In the rows, zero is written as 128.
One turn moves each row of this set onto another row. After a few examples, where does it send each row asked below?
duvi: [146 114 131 104  95 147 162 116 152 133 127 126 131 145 117  99 140 150
 104 151  92 128 143 100 124 124 163 164 110 155 151  72  91 117 124 103
 140 146 143 119 146 118 115 134 129 113 116 126 134 107 145 159 113 128
 152 112 105 137 146]
ved: [126 151 119 115  85 110 139 104 140 132 137 100 136 140 134  76 113 144
 138 118 153 113 157 137 139 117 130 112 107 116 122 180 143 111 133 137
 110 152 107 156 159 115  93 142 125 174 151 110 145 126 160 132 123 147
 146 120 112 144 114]
runu: [143 129 136 137 173 121  88 159 116 107 173 106 123 151 133 144 124 113
 140 143 117 153 159 147  97 110 110 134 103 117 139 120 123 109 116 113
 151  90 136 162 159 135 117 145 161 113 145 122 125 119  94 133 104 123
  78 141 107 143 150]
Zosig: [146  97 119 134 102 100  82 134  97 102 122 131 103 143 130 132 130 110
 105 139 160 145 109 135  90 138 130 117 153 138 122  93 127 147  82 160
 124 123 140 123 136 128 156 123 183 108 133 100 144 124 136 140 117 106
 128 125  77 111  95]
vegek: [133 169  93 144 125 144 147 114 105 160 102 134 105 129 141 115 130 139
 144 131  98 157 138 123 135 141 107  94 132 132 173 136 115 134 128 142
  94 139 107 144  70  99 103  95 108 115 126 136 175 131 117  95  98 135
 138 127 131 103 127]
dube: [102 111 129 142  81 140 117 121 137 154 114 140 133 148 139 141 153  95
 108 109 133 124 131  96 122 139 172 131 107  91 130 100 149 156 137 117
 141 132 137 112 139 123 125 142 125  92 106 120 137 116 141 155 136 111
 139 121  66 113  83]
Laza: [169 142 103 129 141 119 135 124 122 168 106 149 115 122 167  89 145 118
 197 142  92 103 141 128 130 100 120 131 134 145 153 128 168 140 113 148
 129 145  90 127 140 121 157 154  89 124 129 115 149 115 142 113 108 121
 133 105 118 113 132]
Lipal: [155 134 121 118 134 139 151 120 162 121 100  71 146 112 139  92 128 160
 140 109 139 116 127 127 144 136 124 110 145 142 140 150 119 103 116 153
 128 168 104 120 112 119 143 148 121 166 135  91 137 125 146 110 127 131
 170 143 132 148 101]
Vaku: [130 154 107 106  98 116 105 121  98 126 153 110  98 123 145 129 137 128
 156 129 117 122 158 122 124  92  97  95 116 143 124 144 174 133 143 166
  95 116 112 118 125  92 114 130 103 115 161 100 146 178 104 102 126 117
 115 126 154 123 108]
laki: [110 118 136 134  85 141 113 115 141 154 114 153 133 140 126 131 166  97
 111 105 127 139 133  96 129 136 174 135 104  93 133 104 132 163 128 113
 137 137 133 110 145 122 129 125 136  89  96 128 131 111 150 157 143 103
 139 114  81 114  91]
Gopa: [130  92 117 129 136 133  94 136 129 110 114 128 123 178 111 137 131 123
 111 119 148 129  95 132 131 142 138 128 142 117 126 145 129 157 132 141
 133 129 113 112  92 121 100 170 144  99 100 155 121 129 133 152  65 116
 100 147 107 149  94]
bomas: [131 116 110 108 132  97 140 109 151 123 150 110 154 142 124 124 109 131
 102 116 108 143 145 141 158 131 104  92 116 113 118 118 128  93 177 124
 149 149 114 164  97  71 118  99 118 137 129 138 118 163 126 130 156 107
 114 149 143 105 164]
nibid: [ 96 133  94  96 129  75 134 107 117 151 127 141 162 129 130 124 118 121
  94 141 114 135 118 144 161 109 130 125 115  81 107 140 153 110 156 105
 125 119 145 132 170 126 139 150 126 129 140 148 141 110 135 159 113 110
 136  97 141 114 154]
Pobo: [136 154 138 146 156 156 154 147 114 169 120 153 122 121 164 124 124 118
 189 130  79 116 157 119 159 119 124 134 123 135 155 116 152 132 115 143
 146 146  84 127 129 135 154 161  99  96 124 125 118 112 117 131 115 136
 122 103 134 109 143]
nibe: [118  90 107 122 138 129 108 122 123 103 126 135 112 168 108 143 134 131
 103 114 145 134  95 144 133 141 140 123 133 116 123 154 131 161 143 148
 130 128 117 112  95 130 100 168 142  92  95 153 119 132 129 155  75 121
 111 133 116 153 104]
tam: [146 152  94 139 152 110 154 135 160 130 129 150 159 130 146 143 113 154
 130 115 111 137 146 162 140 136 118 104 108 124 139 107 139  81 116 111
 155 157 110 168 124 111 151  84 101 149 111 126 131 116 147 153 160 120
 146 151 103  94 153]
Gadi: [124 134 157 107 195 120 122 116 126 131 100 129 137 101 140 137 103 131
 123 140 152 174 116 151 164 178 108 132 157 105 120 139 136 121 140 129
 123 150 141 143 135 101 183 138 128 117 102 120 152 150 148 135 111 132
 125 133 144 134 128]
gesu: [113 116 104 161 129 127 122 147 117  81 137 110 133 140 135 131 121 156
 109 131 135 122 116 144 107 138 148 147 126 109 120 145 105 108 197 145
 105 121 115 135 104 103 111 149 162 120  93 132 174 144 103 163 116 165
 147 118 138 133 123]
Rirub: [127 165 102 150 160 151 145 118  81 130 131 136 111 139 133 140 117 136
 147 138 101 138 137 145 127 111 101  88 132 133 163 132 111 127 127 126
 111 118 142 164  92 115 100 100 135 108 153 156 137 123  91  96  89 132
 112 130 133 109 147]
Bir: [146  97 123 124 123 103  77 129 102 101 121 135 102 138 133 131 138 106
 109 139 157 151 107 131  91 134 119 121 153 131 124 110 128 151  85 165
 132 116 141 126 150 138 162 123 188 123 125  92 138 123 128 148 127 112
 132 143  84 104 100]
febi: [128 146 124  85 125 123 118 116 120 118 127 134 157 127 107 165 164 139
  91 145 127 151 174 130 145 125 123 137 140 118 113 119 163  94  85 124
 141 110 140 155 119 133 167  79 137  81 131 109 126 115 139 138 134 132
 138 132 161 101 131]
tete: [121 151 150 129 106 114 133 138  91 140 145 111  99  94 154 142 118 113
 160 137 108 125 139 120 130  76  99  96 115 145 122 131 157 138 147 163
 124 109 141 124 154  86 138 133 139 113 158  91 142 156 118 102 145 112
  93 111 135 111 146]
Gite: [143 143 105 136  88 134 126 110 121 112 126 101 147 131 123  58 151 135
 109 111 137 107 154 112 123 137 125 134 125 121 139 135 123  92 101 150
 116 130  98 184  94 134 118 118 133 148 143 113 144 125 136 111 153 132
 158 141 167 122 109]
zovu: [108 122 136 183 151 162 138 171 113 116 143 126 134 126 152 170 128 140
 125 126 112 132 145 134 141 137 147 149 111 111 129 109 121 116 176 147
 141 126 114 122  98 122 125 146 154  78 107 133 146 132  89 165 130 163
 135 121 150 123 138]
taran: [130 116 132 112 133  75 133 140 132 106 142 132 142 143 147 105 101 157
 152 134 123 121 156 183 157 133 105 134 118 144  95 125 157  83 134 144
 145 149  93 144 143 102 167 110 126 139 111 122 112 170 136 136 162 122
 113 145 125 100 154]
lalok: [139 115 171 138 117 138 167 143 125 141 125 132 117 117 144 128 113 135
 122 160 100 147 131 126 134 107 142 140 104 169 133  75  97 129 135 115
 154 132 168 107 170 103 126 129 160 104 125 112 148 113 144 139 125 124
 114 110  96 123 172]
fize: [153 136 135 105 142 116  69 161 146 102 165  87 121 129 130 133 127 121
 138 121 132 163 161 118  87 132 123 148 115 119 142 123 130 102 101 134
 142 109 114 153 168 123 146 149 156 135 118  79 147 126 126 138 130 130
 110 141  89 159 120]

gesu goes to fize
Pobo goes to Rirub
And these:
febi goes to nibid
nibe goes to Bir
taran goes to tam
Zosig goes to dube
Vaku goes to Laza
ved goes to Lipal
runu goes to lalok

